Here is a table of points, one per row:
[ -7 -13  11  40   2 -32  86 -44  12  85  11   7  -1  18  44   2   8  -5  32  26  -9  31 -32  -1  50  -6  63 -27  -1  24 -21  27   9 -31 -17  10 -34   7 -13 -21  34 -30  14  24  18  57 -40  25]
[-31  21  53  37  19 -63   0  26 -23  -4  19 -12  19 -24  -7 -24  46 -25  -4  39 -22  -1  38 -19 -43   4  19   3 -24 -49  21 -37  11   4  27 -34  29  10  33   6  -9  64  -6  46  42   0 -55  73]
[-44 -22  31  28 -31   8  -6  29 -21 -19 -23   5 -34  62  15  56  21 -60  21  25  26 -45   6  61  12  39  -5 -54  58 -48 -17  12 -39   2  12 -66   7 -58   2  20 -47 -12  15 -16  27 -29  40  10]
[ 23 -12 -13  30  57 -23  -7  33 -75  -5 -21  10  -6   3 -49  32 -50 -46 -10 -51  18  11 -20  52  26  36  17  29 -44  29  -6  43  56 -75  24  -2  12   9  45  15  11  32 -18 -18 -31  82  -2 -18]
[ 32  20 -17 -34  18  12  -2 -46 -16   8   2 -34 -25  33 -67 -58  42  23 -83  -2  38 -30 -19 -44  16  14  22   1  47 -40 -55 -15 -45 -22   6 -26  18  68  14  -2 -12 -26 -21   9 -15  79  11 -60]
[ -18    2    9  -32   64   16  -23  -27    3 -105  -35   27  -24  -50   -8   -8   -8   -4  -13   40  -21   28  -33   36   43   -6   -7  -14    1   17  -15   -7    9  -18  -40  -13  -65  -17  -10   29  -45  -20   10    6   59    4  -20  -17]
[ 11   8 -74  60 -29 -68 -31  17  42  -5  25 -54   0 -47   1  10  43 -18   6  -6 -19  27  14  -2 -21  -5  19  15  27  37 -17 -34  34 -30  41 -27  -9   1 -31   0  49 -41  17 -44  27  -1   8 -37]
[ 18  19 -23  30 -33  59  21  16 -14  -1 -24  25  -2 -55  18   8 -15 -18  10 -29   1 -45  -8 -12  47  17  12 -50   6 -26   9 -12 -25  47  49  21 -29 -50 -28 -16  30  27 -19 -19  16  45 -31  12]
[ 84  -1  18 -24  -1 -42 -29 -26  23   6  18 -60 -81 -17 -40 -17  32  11  32  -9 -34 -16  10 -16  -1  -5  12 -76 -43 -14  39  77 -30  18   2   6   0 -31  14 -24 -28  18  50 -24 -41 -14 -30  26]
[ -7  31  -3  30  35   4   0 -47 -47  53 -16 -34 -14   7  17 -35  -4  10  30  21 -25 -33  49  27 -29  37 -10  40 -42 -29   6 -25 -41 -17 -49  21 -74  -9 -19  24 -31  -2 -27 -43   9 -13  20 -41]
[ 33   6 -25  11  38 -26 -18  13  10  31 -36  85  39  28  38  -5   5  29 -16 -42 -19 -57   5 -25 -18  -1 -40 -51 -28   5 -15 -12  19  -8  20 -33 -27  63 -16   9   3  51  44  22  52   1  17 -31]
[ -5  49 -43  26  23  23  65 -32  19  19  -7  31  36 -33  16   7 -12  -7  -9  70  54 -31 -48   1 -33 -34 -17   5 -38  17  -7  44  23  -5  31  17  53   8  22  37 -38  -7  22   4  19  -9  28  23]
[-24 -35   9  11  11 -14  10 -47   5 -20  49  40  -5  24 -43 -22  12  43  67  83  -8  24  11  15 -11  23 -36 -58  19  22  50 -30 -24  42  26 -21   6 -20  21  21  43  15 -75   3   5  19  30 -13]
[  4  38 -66 -55  51   6  32  64 -75  -6  14   7  11  15  -2 -48  31   7  73 -48  16  29   1 -22  -1 -30  -4 -16  61  32 -29   1 -29  -9   7 -20  -5   4 -13 -27 -16   4  -8 -67   8 -51  -5  35]
[ 41 -49 -29 -25 -16  45  13  -7   5  -7  18  58 -24 -16  12  34  39   5 -14  11  25  18  38  21 -51  23  64 -21  12 -12  41 -19  69 -14 -40  55  32  21 -26 -21 -22  34  19 -19 -14  -6 -14   0]
[ -8  29 -37  21   9  -7  39  30  32 -67  -2 -57 -24  15   6 -36 -56 -13 -11 -51  12  42  36  22 -22   3 -16 -33   2   2  22  -3 -18  82  12  51  19  23  -3   0 -26 -27  23  46  32  33  14  12]
[ 18 -15  20  -3   2 -52  19  61 -14 -31   2  21 -61   0 -10  -4   4   1 -22   0  62 -53   4  -3 -49 -48  -8 -18  29 -15  62   8 -29  -1 -12  29 -46   1  21  -8  52 -43 -17   2  36 -17  16 -30]
[-32 -50 -32   4  31  10 -13  -6   4 -24 -22  13  44 -36   1 -26 -34  40  35  -4  -7 -20   4 -47 -11 -27  65  20 -22 -64 -22 -22  29 -19 -29 -20  15 -40  54 -16  -4 -57  54  16 -61  21  30 -26]
[ 53 -38  19  10 -65 -54  33 -23 -38  -7  38  10  30 -24   7  -1 -13   9 -22 -54  12  17 -51 -13 -40   3 -29  -9  32  13  -5 -18   7  34   2  -2 -31   2   0  24 -93 -15 -25  47 -26 -17 -10 -30]
[-59  -8  16  54 -18  -2  46  54  33 -18  40  -8 -12 -82 -34  51  47  93  -1 -23  19 -17  16 -13  40  33 -12  -2 -15  28 -50  51 -79 -14 -77  -6  -3  -8  35  16  11  42  -6 -14  17   7   1  13]
[-17 -15   0  35  14  22 -10  -8 -16   3 -35   1 -79   6  -1  27 -32  77   9 -25  31  -9  10  13   1 -20  -9  -1  -3  18   1 -27  13 -23  43 -30   0  23 -31  37   7 -38 -26  21 -85 -34 -47  73]
[ -7  12  29 -75 -35 -15  17   6 -27  13  39  -2  28   0  13  19 -26  79 -32   3  -9  13  50  46 -12 -20   0  30  11 -20  17  22 -20 -32  60  13  42 -13 -37  -6 -24 -18  52  -1  21  24 -34 -43]
[ -2 -18 -27  17  24  28 -41 -48 -21  26 -34 -47  23  21  19  -4  29  44 -32 -42 -29   5 -74  19  23 -36  53   2  34   4  32   3 -14   0   6  45  42 -20  44 -21  12  20 -39 -10  35 -53  -9   0]
[  6 -20  -7  34 -15  54 -39  12  54  20   5 -23   4  20 -28 -40 -42 -12  12  12  -2  13  31   1  20 -41  14  63  59  -3  46   3  -9  33  -4 -36 -48  40  22  32 -37  69  20 -54  -1  27  20  -2]
[ 13 -55  37  22  -6  20  -1  -9   9 -25 -21 -44  79  -3   8 -20 -10 -58  27  10   2 -18  17  23  64 -22 -59 -25 -16 -11   2 -34 -18 -48   0  51  20  55 -67 -29  16   4  29   1 -58 -12  30  13]
[-53  26  45 -53 -23 -18 -40 -25  44  19 -20  10  19   6 -16  -6  37 -23  37 -51  42   0 -12 -14  32  -8  39   7 -74  53  10 -37  -3  20  -6   1  10   1   0  49 -23  -3 -22  -6  -2   8 -16  -9]
[-27 -24  -7 -36  15  -1  38  16   3  38   0  30 -44 -13 -14  43 -32 -61 -57  41 -59  47   4 -46  28  45 -14  31 -28  71  31 -54 -33   9  48   8 -10  30  40 -55 -56 -33  26 -14  10 -34  30 -21]
[ 23 -30  16  -8 -21  51  -8   6  23 -30 -19   8  21  41  23  -2 -12 -16 -31  31 -80 -29  35  12 -60 -32  16  -2 -12  77 -84  12 -17  -8  21   9  23 -22   2  26  -9 -19 -52  38 -35 -13 -60 -19]
[-23 -50  49   3  33  46   7 -28 -26  37   0  -3 -15  -6 -56 -36 -36 -55  -2 -30  55  25   7 -56 -19 -18  -1  27 -28  11 -56  21  43  24  -6 -25  34 -50 -79 -18  43  45  13  36  42 -40  -7 -16]
[-25  19 -36 -62 -22 -39 -12  20  27  -5 -52 -10  36  28 -79  64 -26 -32  53  24  19 -32 -13   3 -37  31  -7  14  34 -18 -26 -10   3   5 -37  82  20  31 -19 -49  -8  27  12  18   7   2 -74  -4]
[ 17  72   3  -3  15  35  -1   1  10  29  35 -18  74  -1 -34  45 -27 -14 -52  16 -16  14  11  11 -23 -38  29 -57 -21  14  47 -20 -12  -2 -48 -50 -13 -17 -34  -9  10 -28 -32  11 -29  -5  22  35]
[-20  11  35 -12  11  12  54   8  13   9 -26 -28  -9  -8  34 -43  18  13 -24 -12 -34 -40 -62  51 -27  91 -32  53  49  34  47 -10  44   6 -33 -50   3 -29  27 -25  69 -13  42 -15 -36   5  -9 -28]
[-15  50  47   2  12  31 -57   0  39 -27  24  24  13   6  31   1  -5   9  16 -20  -4  27 -64 -10 -54  23  16   8  30 -27 -12  32 -27 -54  57  39 -32  15 -33  27  30  28   2   2 -41   9  46   9]
[  -1   15    2  -19  -38   10 -111  -31  -21   29  -22   24   21   -9   55  -18   -6  -49  -43   48   81   50   53  -23   16   24  -55    7   10   33   -6   24   -5   -9  -43   20  -10  -19   67  -59   33  -35   23   -1   19   12  -50   49]
[-15  -2 -34 -20 -33  10   1  33  11  12  24 -13 -61  37  34 -18  -3 -54  24  -5 -24  50 -39  22  27 -55 -24  -4 -61 -33   3 -31  -3 -15 -63 -14  18  -6   5   2  34  27 -20  16 -32  10 -27 -46]
[-25 -38 -43 -21  18 -25 -24   1   1 -12  18 -41  -7  24  43  14  38  36 -16 -13 -19 -22   6 -23  12 -28 -47  51   6  13   6  23  51   3  -7 -12 -30 -57 -40 -38 -61  12 -58  25  -2  42  57  40]
[ 21   2   4 -43  11  -9  18  15  47  13  22  -4  31   1 -13  11  13   3 -32   6  23   3 -10  58  -2  -8 -17   2 -50 -70 -71  -9  77  45  35  12 -57   2  34 -16  31   7 -22 -40 -17 -45   9  21]
[ 41 -21  -8 -17 -29   4 -17 -14 -52 -47  24   7  10  12  30  72  28  -2  24   9 -27  -3   3  -6   1 -10  25  51 -13  -7  17  44 -45  96  -8 -45  12  56  -2 -29  45  -8  41  15 -16   8  34  17]
[ 12 -14   3 -42  -9  22   0  15  35  13  -7 -37   8 -23  57  12 -24  19  55  -7  -4  17  10 -56  20  74 -16   3   4 -28  30  38  35 -24   1  -6  35  31  18  75  12 -38 -53  21  48 -60  14 -18]
[ 45  22  37  37 -28 -30 -13  52 -24  -3  17  32   4  49  15 -16 -19  25 -40  28 -28  36 -14 -38  43  17 -13  22   1 -34  -1 -33 -10  29 -34  26  40 -28 -45  68  18 -10  39 -43  10  18  14  35]
[-31  79  33  43 -60 -10   7 -57   5   1 -22  54 -23  -6 -38 -17   0  -1   3 -20 -38 -27  33  -4  41 -37  -7  31  30  -2 -28  16  41 -22  22  23  36  -7  28 -31  -4  -1 -21  16 -16 -62  49 -10]
There is one direction along which these points spread out most. Take the direction at right angles to it along which they spread out most. Go by this last direction. How many in every 100 of the points above lie lower along it than each point below? Round to a whole number. More than half of the points above lie lower than the first one.
[  4  38 -66 -55  51   6  32  64 -75  -6  14   7  11  15  -2 -48  31   7  73 -48  16  29   1 -22  -1 -30  -4 -16  61  32 -29   1 -29  -9   7 -20  -5   4 -13 -27 -16   4  -8 -67   8 -51  -5  35] >> 56
[ 41 -21  -8 -17 -29   4 -17 -14 -52 -47  24   7  10  12  30  72  28  -2  24   9 -27  -3   3  -6   1 -10  25  51 -13  -7  17  44 -45  96  -8 -45  12  56  -2 -29  45  -8  41  15 -16   8  34  17] >> 7
[ 13 -55  37  22  -6  20  -1  -9   9 -25 -21 -44  79  -3   8 -20 -10 -58  27  10   2 -18  17  23  64 -22 -59 -25 -16 -11   2 -34 -18 -48   0  51  20  55 -67 -29  16   4  29   1 -58 -12  30  13] >> 27
[-25 -38 -43 -21  18 -25 -24   1   1 -12  18 -41  -7  24  43  14  38  36 -16 -13 -19 -22   6 -23  12 -28 -47  51   6  13   6  23  51   3  -7 -12 -30 -57 -40 -38 -61  12 -58  25  -2  42  57  40] >> 76
[ -7  12  29 -75 -35 -15  17   6 -27  13  39  -2  28   0  13  19 -26  79 -32   3  -9  13  50  46 -12 -20   0  30  11 -20  17  22 -20 -32  60  13  42 -13 -37  -6 -24 -18  52  -1  21  24 -34 -43] >> 34
[ 11   8 -74  60 -29 -68 -31  17  42  -5  25 -54   0 -47   1  10  43 -18   6  -6 -19  27  14  -2 -21  -5  19  15  27  37 -17 -34  34 -30  41 -27  -9   1 -31   0  49 -41  17 -44  27  -1   8 -37] >> 63
[-44 -22  31  28 -31   8  -6  29 -21 -19 -23   5 -34  62  15  56  21 -60  21  25  26 -45   6  61  12  39  -5 -54  58 -48 -17  12 -39   2  12 -66   7 -58   2  20 -47 -12  15 -16  27 -29  40  10] >> 12
[ -8  29 -37  21   9  -7  39  30  32 -67  -2 -57 -24  15   6 -36 -56 -13 -11 -51  12  42  36  22 -22   3 -16 -33   2   2  22  -3 -18  82  12  51  19  23  -3   0 -26 -27  23  46  32  33  14  12] >> 10
[ -7 -13  11  40   2 -32  86 -44  12  85  11   7  -1  18  44   2   8  -5  32  26  -9  31 -32  -1  50  -6  63 -27  -1  24 -21  27   9 -31 -17  10 -34   7 -13 -21  34 -30  14  24  18  57 -40  25] >> 66
[ 18 -15  20  -3   2 -52  19  61 -14 -31   2  21 -61   0 -10  -4   4   1 -22   0  62 -53   4  -3 -49 -48  -8 -18  29 -15  62   8 -29  -1 -12  29 -46   1  21  -8  52 -43 -17   2  36 -17  16 -30] >> 24
[ 18  19 -23  30 -33  59  21  16 -14  -1 -24  25  -2 -55  18   8 -15 -18  10 -29   1 -45  -8 -12  47  17  12 -50   6 -26   9 -12 -25  47  49  21 -29 -50 -28 -16  30  27 -19 -19  16  45 -31  12] >> 39
[ -18    2    9  -32   64   16  -23  -27    3 -105  -35   27  -24  -50   -8   -8   -8   -4  -13   40  -21   28  -33   36   43   -6   -7  -14    1   17  -15   -7    9  -18  -40  -13  -65  -17  -10   29  -45  -20   10    6   59    4  -20  -17] >> 49
[  6 -20  -7  34 -15  54 -39  12  54  20   5 -23   4  20 -28 -40 -42 -12  12  12  -2  13  31   1  20 -41  14  63  59  -3  46   3  -9  33  -4 -36 -48  40  22  32 -37  69  20 -54  -1  27  20  -2] >> 41
[ 23 -30  16  -8 -21  51  -8   6  23 -30 -19   8  21  41  23  -2 -12 -16 -31  31 -80 -29  35  12 -60 -32  16  -2 -12  77 -84  12 -17  -8  21   9  23 -22   2  26  -9 -19 -52  38 -35 -13 -60 -19] >> 51
[-17 -15   0  35  14  22 -10  -8 -16   3 -35   1 -79   6  -1  27 -32  77   9 -25  31  -9  10  13   1 -20  -9  -1  -3  18   1 -27  13 -23  43 -30   0  23 -31  37   7 -38 -26  21 -85 -34 -47  73] >> 88
